In the rows, zero is written as 128.
Each path below is one point turned by a fixed rotation once a step. After each direction that follows a path, write how fast that rotation turns it, in deg/step (0 if it stays still).
Each turn is a multiple of 5 degrees from 10 to 175, or 0.
Each row of a path follows its step; steps can be skipped.
Rotation 1:
step 0: [122 127 136 131 132 127 125 127 127 141 136 138 130 129 134 124 132 137
 138 133 134 127 130 128 123 129 134 124 133 127 132 123 129 129 137 117
 126 123 133 133 123 128 132]
step 1: [130 127 126 127 122 130 130 126 119 134 128 123 129 126 135 130 125 136
 128 126 130 124 129 125 119 121 129 130 142 143 134 128 132 124 131 121
 129 132 117 135 126 129 122]
step 2: [129 137 126 121 124 123 124 136 129 123 131 125 127 135 135 129 140 129
 127 127 127 132 134 126 112 124 125 130 130 129 126 139 127 125 124 130
 127 131 127 140 125 128 130]
step 3: [126 132 125 129 130 124 123 125 141 130 123 129 135 129 137 122 140 123
 123 134 126 124 129 121 124 126 121 124 130 125 121 129 125 129 138 125
 138 134 123 122 121 130 123]
step 4: [118 135 120 137 129 128 130 126 124 136 125 131 138 132 126 129 124 122
 131 127 127 133 129 118 121 124 127 125 125 134 122 120 121 125 124 125
 125 129 125 122 118 134 135]
step 5: [127 136 132 126 126 123 117 135 119 134 124 128 129 122 130 130 128 123
 132 128 126 127 136 119 125 130 134 123 125 126 133 118 131 132 127 115
 132 121 127 131 128 124 138]
step 6: [136 132 133 137 127 123 125 133 129 126 140 128 125 118 138 129 126 129
 132 125 133 128 123 117 125 120 135 128 132 129 134 131 131 126 135 122
 129 125 124 129 126 139 126]
step 7: [137 133 131 131 135 131 131 128 124 132 129 128 121 133 139 132 135 137
 127 131 126 135 131 129 118 134 126 130 140 125 127 120 124 124 128 126
 125 133 127 135 122 138 127]
step 9: [115 141 127 117 129 128 131 126 134 129 132 132 136 127 131 126 130 120
 127 129 137 126 126 126 120 123 129 120 135 128 123 133 125 129 129 128
 130 125 134 128 124 135 139]
step 10: [127 134 127 126 125 123 118 129 125 125 123 124 135 121 127 128 122 130
 128 132 132 121 129 123 130 127 125 122 132 132 125 117 124 131 126 117
 136 144 128 128 121 135 131]
Speeds:
[124 129 127 130 129 129 131 127 128 130 127 131 129 128 128 128 127 129
 129 129 127 126 131 130 128 126 127 128 129 129 129 126 132 127 127 129
 128 124 126 128 128 126 130]  90
Rotation 2:
step 0: [118 127 133 120 131 131 129 133 127 112 136 131 129 119 121 129 127 132
 122 127 131 134 120 124 125 133 126 121 130 136 136 136 126 125 133 132
 125 123 130 127 121 132 137]
step 1: [133 131 143 128 131 128 121 123 129 134 129 127 127 135 120 123 122 129
 126 134 131 130 144 127 119 131 119 129 120 121 118 125 130 130 127 121
 126 124 123 133 129 129 123]
step 2: [133 141 122 126 123 131 129 133 134 125 125 124 128 122 129 137 131 117
 123 122 129 137 128 130 131 125 130 130 134 119 132 132 125 128 125 132
 134 123 131 120 141 115 126]
step 4: [121 122 132 129 124 143 133 127 132 128 127 120 123 123 128 126 132 133
 126 126 121 110 129 127 123 131 127 129 129 127 124 121 126 129 127 139
 141 119 128 128 128 131 126]
step 5: [132 140 134 129 132 125 138 127 124 122 129 130 132 116 123 130 127 119
 132 134 130 129 124 131 124 133 129 139 124 135 133 135 132 137 134 123
 124 135 130 135 130 135 133]
step 6: [118 129 132 121 121 133 117 119 125 127 128 137 122 129 126 135 127 132
 134 132 135 137 135 130 120 124 124 113 129 123 129 122 133 125 136 131
 125 127 130 125 130 124 123]
step 7: [127 128 131 125 139 130 135 134 121 130 126 127 130 135 124 128 117 120
 121 115 125 128 134 129 128 123 123 134 128 120 131 132 123 130 111 129
 124 119 132 127 127 123 132]
step 8: [131 131 125 130 126 125 124 123 139 117 130 119 127 120 141 126 122 128
 123 141 125 136 124 123 130 129 133 125 123 124 119 125 119 121 129 127
 130 126 129 132 131 129 137]
step 9: [122 125 137 124 124 129 133 135 131 132 134 124 136 136 120 125 142 128
 130 129 130 125 125 117 125 126 127 122 132 125 126 138 127 142 134 131
 133 123 123 126 133 133 125]
step 10: [136 136 123 131 123 133 122 129 126 118 130 126 130 123 117 131 122 128
 128 129 129 114 129 143 120 126 119 133 127 128 127 130 132 121 126 124
 134 134 130 135 133 127 125]
Speeds:
[127 128 130 132 128 129 127 127 125 128 127 130 130 129 130 127 129 130
 128 130 133 130 127 127 127 128 129 129 128 126 127 125 126 126 129 126
 130 128 127 130 128 128 129]  145
[129 131 128 130 131 129 130 127 131 128 127 126 126 125 128 126 129 125
 130 128 127 130 128 128 127 126 130 131 129 128 126 124 128 128 128 127
 126 127 125 127 128 129 128]  115
